In the data rows, zero lies at 4.5, halfway between 4 and 5.
What is the hidden score of each row? Scores go from 0 to 20, and 10 is about the middle. The score is a weighted sum of the row's numbers plus the product of two more (or one squared), each taken from its middle value.
[7 6 7 5 4 4 3 4 2 3 3 6 2 3 7 7 4 5] >> 9
[4 5 6 4 5 6 7 4 4 6 4 1 5 5 4 5 2 4] >> 11
[3 3 3 6 3 4 5 6 5 2 4 6 5 4 5 3 3 4] >> 8
[7 5 7 4 6 4 4 5 4 5 5 4 3 5 6 5 6 6] >> 7
[6 4 5 5 6 4 4 4 5 7 5 5 6 5 6 6 5 4] >> 12
[8 7 7 4 6 5 4 4 3 3 3 4 2 3 7 6 4 7] >> 10
[7 7 9 5 5 5 4 4 2 4 2 5 2 3 8 7 4 6] >> 6
[1 3 5 6 3 4 7 8 3 2 3 5 5 3 4 5 2 4] >> 6
[5 5 3 7 4 3 4 6 5 4 5 6 7 5 3 4 4 5] >> 14
[5 5 4 5 4 2 4 6 5 3 7 5 5 4 3 4 4 6] >> 7
[4 3 7 3 5 5 5 5 5 6 4 2 2 5 4 6 7 5] >> 5
[5 5 6 6 4 4 3 3 3 4 4 5 5 3 5 7 4 5] >> 13
[5 4 7 5 4 4 2 2 2 3 3 5 2 3 7 8 4 5] >> 6
[1 6 3 4 2 6 5 5 5 4 5 7 4 4 3 5 5 5] >> 11
[4 6 5 2 4 7 7 5 4 5 3 3 2 4 3 5 4 5] >> 7
[3 7 3 6 2 4 5 2 4 7 5 4 4 4 1 4 2 4] >> 12
[2 4 5 3 4 5 7 4 3 7 3 1 4 4 2 4 1 4] >> 13
[4 4 3 5 5 4 4 6 4 4 5 5 7 5 3 5 3 5] >> 9
[7 5 4 2 6 4 5 5 5 5 5 3 4 4 5 3 4 5] >> 5
[4 5 3 5 5 3 4 5 6 3 7 4 7 5 2 4 4 6] >> 9
[4 5 4 4 4 7 5 3 6 5 5 6 6 6 6 3 6 3] >> 10
[6 6 6 4 5 5 5 5 5 4 5 6 4 5 6 6 5 6] >> 11
[3 3 4 5 3 6 5 4 5 4 4 5 4 4 5 2 4 2] >> 10
[6 4 5 6 4 3 2 2 3 3 4 7 4 4 7 8 4 5] >> 11
[6 6 4 3 5 5 5 5 6 4 6 5 5 5 6 2 5 5] >> 9
[5 5 1 4 6 3 3 2 4 5 4 4 9 4 4 3 3 4] >> 14
[5 3 6 5 6 4 5 5 4 6 4 2 3 6 4 4 6 4] >> 9
[4 4 6 5 3 4 2 3 3 3 4 4 4 3 5 7 4 4] >> 5
[7 4 7 4 7 4 5 6 4 7 3 3 1 6 6 3 7 5] >> 9
[3 4 5 7 4 7 7 6 6 3 4 7 6 4 7 3 4 4] >> 9
[7 6 8 5 5 5 5 5 4 4 4 6 4 5 8 7 6 6] >> 6
[6 4 3 5 5 1 2 4 4 2 6 6 6 5 5 6 3 5] >> 14
[3 3 3 6 4 6 5 5 5 3 4 6 5 4 6 2 3 2] >> 11
[5 5 2 5 4 2 4 6 6 2 8 6 6 4 4 4 4 5] >> 8
[2 5 4 6 2 4 6 7 4 3 4 7 5 3 3 4 3 5] >> 13
[6 4 8 4 6 5 5 6 4 7 4 3 2 6 6 5 7 6] >> 6
[5 5 4 5 5 5 4 3 6 5 6 4 5 5 5 4 4 4] >> 12
[6 4 4 6 5 5 5 7 3 3 3 4 6 4 5 3 3 5] >> 12
[6 6 3 4 5 4 4 5 5 3 6 5 5 6 3 5 5 6] >> 6
[7 5 8 5 5 4 5 5 3 4 4 6 4 3 8 9 4 7] >> 11
[3 6 5 6 3 6 6 7 4 3 4 6 4 5 4 6 4 6] >> 12
[5 5 6 4 5 5 4 4 3 4 4 5 5 3 6 6 4 5] >> 10
[3 5 6 7 5 5 3 4 5 4 6 4 6 4 3 6 4 5] >> 17
[6 4 4 4 5 6 3 2 5 4 5 6 5 4 8 4 5 3] >> 11
[5 1 4 4 5 4 3 1 7 7 5 3 3 6 6 3 8 2] >> 6
[7 3 8 4 7 4 7 7 5 8 5 3 3 7 7 6 8 6] >> 10
[5 1 3 7 4 2 1 6 3 2 4 4 6 5 3 5 3 3] >> 9
[4 3 2 5 3 1 2 6 3 3 4 4 5 3 2 3 2 4] >> 8
[3 6 3 3 3 7 6 3 5 5 5 6 5 5 3 6 5 5] >> 11
[5 4 3 2 5 4 4 3 6 4 6 3 6 4 5 3 4 4] >> 7
[2 4 5 3 4 6 7 3 3 6 3 0 4 3 2 4 1 3] >> 11
[5 2 4 6 4 2 2 6 3 2 4 4 3 5 4 5 4 4] >> 10
[1 3 3 4 2 6 5 4 4 2 3 6 4 3 5 2 3 2] >> 5
[6 7 2 2 6 3 3 3 7 4 8 5 8 3 4 2 4 5] >> 16
[2 4 5 7 2 6 7 7 5 3 4 6 4 3 4 3 4 4] >> 11
[6 4 4 6 5 2 2 5 4 2 6 5 5 5 4 6 4 5] >> 8
[4 2 5 3 5 3 5 4 4 6 4 2 3 4 5 4 4 3] >> 10
[5 4 4 8 4 2 2 7 4 3 5 6 6 5 3 6 4 5] >> 10
[3 6 5 1 3 7 6 4 5 5 4 5 4 4 4 7 4 5] >> 13
[6 3 7 3 6 4 5 5 4 7 3 1 2 6 5 4 6 4] >> 10
[6 4 8 4 4 4 4 4 2 3 3 4 3 3 7 9 3 5] >> 8
[3 5 2 5 3 3 3 3 4 5 4 3 6 3 0 3 2 4] >> 17
[5 2 4 5 5 5 3 1 7 8 6 4 3 7 6 2 8 2] >> 9
[5 0 4 3 5 5 2 1 7 7 5 2 2 7 8 1 9 0] >> 1
[5 1 8 3 5 3 7 6 4 8 4 1 3 6 6 7 6 5] >> 15
[6 6 4 4 5 2 4 5 6 4 7 4 6 4 3 4 4 6] >> 10
[4 2 2 5 4 4 3 4 4 3 3 5 7 4 5 1 3 1] >> 5
[4 4 6 5 5 4 6 5 5 8 4 2 4 5 4 5 6 5] >> 11
[1 7 4 4 4 8 5 4 6 3 6 6 5 4 1 6 6 6] >> 10
[7 4 6 4 7 4 4 5 5 7 4 3 2 7 5 4 8 5] >> 6
[6 5 7 5 5 6 5 5 3 4 3 6 3 4 9 6 5 5] >> 9
[3 7 3 1 3 7 6 4 5 5 4 6 4 5 4 6 6 6] >> 12
[4 6 3 1 3 7 5 3 5 4 4 6 2 4 4 6 6 4] >> 10
[7 5 4 5 5 5 4 8 2 4 2 4 5 5 4 2 3 5] >> 3
[6 4 7 4 6 4 5 5 4 7 4 3 1 6 5 3 7 4] >> 13
[7 6 4 4 6 2 3 4 5 2 8 6 6 6 6 7 5 6] >> 12
[5 6 5 5 5 6 3 2 5 5 4 7 5 4 7 7 6 4] >> 11
[5 5 5 4 5 5 5 3 4 5 3 5 6 4 6 7 4 5] >> 9
[5 3 4 7 5 6 3 6 5 4 4 5 8 5 4 3 4 4] >> 17
[5 7 5 4 6 6 5 4 7 4 8 5 6 4 4 5 6 6] >> 14
[2 7 2 3 4 8 5 2 7 5 5 7 5 6 3 5 7 4] >> 11
[5 4 3 4 5 3 4 6 5 4 5 4 8 4 3 5 3 5] >> 11
[4 3 2 7 2 2 2 6 3 5 3 5 7 3 2 3 2 3] >> 16
[2 3 3 3 2 7 5 3 6 3 4 6 3 4 6 2 5 1] >> 4
[5 5 5 3 4 4 4 5 3 3 3 4 4 4 4 5 3 5] >> 12
[3 5 4 5 3 6 5 6 4 3 3 5 4 4 3 5 4 5] >> 10
[4 4 2 5 5 5 4 1 4 6 4 4 8 5 4 3 3 3] >> 16
[5 6 5 5 5 6 6 5 4 7 4 3 3 6 4 4 4 5] >> 3
[6 4 4 4 6 5 4 3 7 7 6 4 4 6 7 3 8 3] >> 8
[6 3 2 6 5 1 2 6 4 2 5 4 6 5 3 4 3 4] >> 8
[5 5 6 3 5 4 4 4 2 3 3 3 3 3 5 6 3 5] >> 7
[6 5 5 6 5 3 2 4 5 3 7 7 5 5 7 8 5 6] >> 9
[5 3 4 7 4 4 4 6 4 3 4 6 5 4 6 4 4 4] >> 11
[5 5 3 3 5 2 3 3 5 3 5 5 6 3 5 4 4 5] >> 1
[6 5 3 2 5 3 3 2 5 4 5 5 6 3 5 4 4 5] >> 10
[6 4 7 8 4 3 1 4 4 2 6 7 3 6 7 9 6 6] >> 9
[6 6 1 1 6 5 4 2 7 4 7 5 7 4 6 1 5 4] >> 10
[3 4 3 3 4 4 5 3 3 7 4 2 5 4 3 3 2 3] >> 12
[5 2 5 3 6 5 4 3 5 7 4 2 3 6 6 4 6 3] >> 9
[5 1 2 9 4 1 1 7 4 2 5 5 7 7 3 5 4 4] >> 10
[2 5 5 6 3 5 6 5 5 5 5 5 3 4 2 4 5 4] >> 10
[3 4 4 5 4 4 5 3 3 6 4 3 4 4 2 3 3 3] >> 12
[3 4 5 4 5 7 7 2 4 7 4 1 6 5 3 4 2 3] >> 13
[6 5 5 4 6 3 3 5 4 3 6 4 4 5 5 6 5 6] >> 7
[7 4 9 4 6 5 6 6 4 6 4 3 3 5 7 7 6 6] >> 8
[3 7 2 2 2 7 4 2 6 4 4 7 3 5 3 6 7 5] >> 9
[4 3 3 5 5 3 2 4 5 5 5 3 6 4 2 3 5 3] >> 12
[5 5 4 5 4 4 3 3 5 3 6 5 5 4 5 5 5 5] >> 10
[3 3 4 4 3 4 4 6 3 3 2 3 5 3 4 5 2 4] >> 7
[5 4 6 5 6 4 6 6 4 7 5 4 4 6 5 5 6 5] >> 12
[4 5 4 5 5 4 4 4 5 4 6 3 6 4 3 5 4 5] >> 12
[5 2 7 4 5 3 5 6 5 8 4 2 3 6 5 5 7 5] >> 8
[7 7 7 5 6 6 5 5 4 4 5 7 3 5 7 8 6 7] >> 9
[5 2 6 3 5 4 6 4 4 7 4 1 4 5 5 5 4 4] >> 10
[5 5 3 4 6 4 3 5 6 4 7 4 7 4 3 3 4 5] >> 9
[4 3 5 3 5 5 7 4 4 6 4 1 4 5 4 5 3 4] >> 11
[5 7 5 3 4 7 6 5 5 3 4 6 2 5 5 5 5 6] >> 11
[4 3 6 1 3 4 5 3 1 4 2 3 3 2 6 7 2 4] >> 14
[4 4 5 4 5 6 5 3 6 6 5 4 3 5 4 4 6 4] >> 8
[5 5 8 4 4 4 3 3 1 3 2 4 2 2 7 7 3 5] >> 1
[5 2 4 5 6 3 4 3 5 7 5 4 5 6 5 5 7 4] >> 10
[5 3 0 5 5 2 1 3 4 4 3 5 9 4 3 2 2 3] >> 16
[6 4 7 4 7 4 6 6 5 8 5 3 3 7 6 5 7 6] >> 10
[6 4 4 5 5 7 5 4 7 4 6 7 6 5 9 2 5 3] >> 13
[4 2 2 4 3 3 2 4 3 4 2 3 6 3 3 2 2 3] >> 12
[7 6 8 6 5 5 3 4 3 4 4 7 2 4 8 8 5 6] >> 11
[5 3 6 6 4 3 1 3 4 2 5 6 4 5 6 8 5 5] >> 7
[5 3 3 7 5 5 3 7 5 4 4 4 7 5 4 4 4 4] >> 14
[5 1 2 7 4 1 1 6 4 1 5 4 6 6 2 6 3 4] >> 9
[4 2 3 6 4 2 2 7 2 3 2 3 6 4 1 4 2 4] >> 9
[4 5 5 5 4 5 5 3 4 7 4 2 3 5 3 3 3 4] >> 8
[2 5 5 6 5 6 6 4 4 7 5 2 5 5 1 4 3 5] >> 5
[5 3 5 6 5 4 4 4 6 7 5 5 3 6 5 4 8 4] >> 9
[4 2 6 3 5 4 5 4 5 7 4 3 3 6 5 4 5 4] >> 18
[6 6 5 4 4 3 2 2 4 3 5 6 4 3 6 6 5 5] >> 4
[5 4 4 4 5 8 5 2 6 6 5 4 5 6 7 3 6 3] >> 12
[4 5 7 6 5 6 8 9 3 2 3 5 3 4 5 3 3 6] >> 13
[4 6 5 5 3 4 6 8 3 2 3 5 3 2 3 2 2 5] >> 10
[4 3 5 6 4 7 6 5 6 4 5 6 3 5 7 2 6 3] >> 10
[5 5 7 5 5 5 5 4 3 5 4 4 5 3 6 8 4 6] >> 13
[3 5 6 7 3 5 7 8 4 1 5 6 4 4 4 5 3 6] >> 11
[7 5 6 5 6 3 3 4 5 3 7 7 6 5 6 8 5 6] >> 12
[5 4 3 3 6 6 5 2 6 6 6 5 5 6 7 1 6 2] >> 13
[5 7 8 7 5 6 8 9 4 2 4 6 4 5 6 5 4 7] >> 9
[3 5 4 3 4 6 6 3 5 6 4 4 4 5 4 5 5 4] >> 11
[5 4 5 7 4 3 3 6 3 2 5 6 4 5 5 6 4 5] >> 13
[5 5 4 6 4 3 2 1 3 4 3 7 6 3 7 6 4 4] >> 1
[5 4 2 5 4 2 3 5 4 4 4 5 7 3 3 3 3 4] >> 14
[5 6 7 1 4 7 7 6 4 5 3 5 3 4 6 8 5 7] >> 11
[7 8 1 2 6 2 3 3 7 4 8 6 9 3 4 3 4 6] >> 19
[5 6 6 7 4 5 5 4 5 5 5 8 5 4 8 6 5 4] >> 10
[4 6 3 2 4 5 5 4 5 4 5 4 5 5 3 5 4 6] >> 9
[5 3 6 2 6 5 6 5 3 7 2 0 3 5 4 4 3 4] >> 11
[3 3 4 4 4 3 3 2 4 6 3 3 4 5 4 4 4 3] >> 7
[5 5 6 4 5 5 6 5 3 5 4 3 3 5 4 5 4 5] >> 11
[5 2 2 7 5 4 2 5 4 4 3 4 9 5 4 3 3 3] >> 18
[7 7 3 2 7 3 4 5 6 3 7 5 7 4 4 4 4 6] >> 8
[4 5 4 5 4 4 5 4 4 5 5 4 5 5 3 5 3 4] >> 13
[3 7 5 4 3 7 7 6 6 5 5 8 5 5 5 7 6 6] >> 14
[4 3 5 6 3 2 3 4 6 8 5 5 1 6 3 4 8 4] >> 7
[5 5 6 6 4 5 3 4 3 3 4 6 3 3 7 6 4 4] >> 9
[2 5 4 6 3 5 5 3 4 6 5 4 5 4 3 3 3 4] >> 14
[4 5 2 3 4 8 5 1 7 5 5 6 5 6 6 3 6 3] >> 12
[3 6 5 3 4 6 5 3 4 5 4 5 5 4 4 7 4 6] >> 12
[1 6 6 6 3 6 7 8 5 2 5 6 4 4 3 5 4 6] >> 9
[2 5 5 7 2 3 6 8 4 2 5 6 3 2 2 4 3 6] >> 10
[4 4 3 5 5 3 3 6 5 2 5 3 8 4 1 4 3 5] >> 11
[5 2 5 4 5 4 3 3 5 6 4 3 2 6 6 3 8 3] >> 5
[1 3 5 7 1 3 6 8 4 0 4 6 3 3 2 4 2 4] >> 10
[5 9 5 3 5 9 6 4 6 5 6 6 3 5 4 5 7 7] >> 1
[6 6 4 0 5 5 7 5 5 4 5 4 6 3 5 6 4 6] >> 8
[2 3 3 5 3 3 5 4 3 4 3 4 4 3 3 3 3 4] >> 8
[3 5 3 4 3 4 4 2 4 5 4 3 5 3 2 3 2 3] >> 13
[6 5 7 6 5 5 5 6 4 5 4 5 3 5 7 6 6 6] >> 9
[3 6 4 5 3 6 4 5 6 3 7 7 4 7 3 8 7 6] >> 10
[5 6 4 2 5 7 5 4 5 4 4 5 3 5 4 4 6 5] >> 8
[3 5 7 5 3 5 7 8 2 2 2 5 3 2 5 4 2 5] >> 8
[5 5 3 2 4 7 5 3 6 5 5 7 5 5 6 5 6 4] >> 12
[2 5 5 2 3 6 6 5 4 4 3 4 4 4 2 7 4 5] >> 12
[4 6 3 2 4 9 6 2 6 6 5 6 3 6 5 4 6 3] >> 11
[5 4 5 6 5 3 3 6 4 5 5 4 4 6 3 5 6 5] >> 7
[2 3 5 5 2 5 7 8 3 1 3 5 3 3 4 3 2 4] >> 15
[2 4 5 6 3 5 7 7 4 2 4 6 4 4 5 3 3 4] >> 10
[7 5 7 5 5 4 4 4 3 3 4 5 3 4 7 8 5 6] >> 7
[4 4 3 6 4 4 3 6 4 3 4 4 6 4 2 4 3 4] >> 11
[2 5 4 6 3 5 5 5 5 4 5 5 4 4 3 4 5 4] >> 9
[7 3 6 6 7 3 4 5 6 6 6 4 3 9 5 6 9 5] >> 13
[4 3 2 7 4 3 4 6 4 3 4 6 8 4 4 3 3 4] >> 13
[5 7 2 2 5 2 2 3 6 2 8 4 7 3 2 2 3 6] >> 9
[4 3 5 6 4 8 7 5 7 3 5 7 4 6 8 2 6 3] >> 10
[6 7 4 2 5 5 6 6 3 3 4 4 3 3 4 3 4 6] >> 6
[5 4 4 5 5 5 4 2 6 7 6 4 4 6 6 3 6 3] >> 10
[5 3 5 5 6 4 4 3 6 8 5 4 3 7 5 3 8 3] >> 11
[3 6 4 4 3 7 6 5 5 3 5 6 3 5 3 5 6 5] >> 9
[6 2 5 5 6 7 4 2 8 8 6 4 3 8 8 3 9 2] >> 8
[3 3 5 4 3 5 6 6 4 3 3 5 2 4 5 2 5 3] >> 10
[5 7 5 3 4 4 7 7 3 3 3 5 2 2 4 2 3 6] >> 9
[4 4 3 6 4 2 3 6 5 2 6 5 5 5 3 4 4 5] >> 8
[4 4 3 6 3 1 2 5 3 3 4 6 6 3 3 4 3 4] >> 9
[5 6 5 3 4 6 6 7 4 4 2 5 3 4 4 4 4 6] >> 10
[5 9 5 2 5 9 7 5 5 5 4 7 3 5 5 6 7 7] >> 8
[6 3 6 3 6 3 4 5 4 6 5 2 2 6 5 5 7 5] >> 8
[3 7 5 5 4 7 4 4 5 4 5 7 5 5 4 7 6 6] >> 12
[1 3 3 6 2 4 5 6 4 2 3 6 5 3 4 3 2 3] >> 4
[5 5 4 4 5 7 5 3 7 6 6 5 4 7 6 4 8 4] >> 9
[5 4 6 4 6 4 6 6 3 5 2 3 1 5 5 2 5 5] >> 13
[3 4 4 5 4 3 4 3 4 7 4 3 4 4 4 4 4 4] >> 11
[3 4 5 7 4 4 4 6 4 5 4 3 6 5 2 6 3 5] >> 12
[3 5 6 6 5 6 6 3 4 5 4 2 5 4 3 6 4 5] >> 15
[5 4 6 4 6 5 5 4 4 6 4 2 3 5 5 5 4 5] >> 7
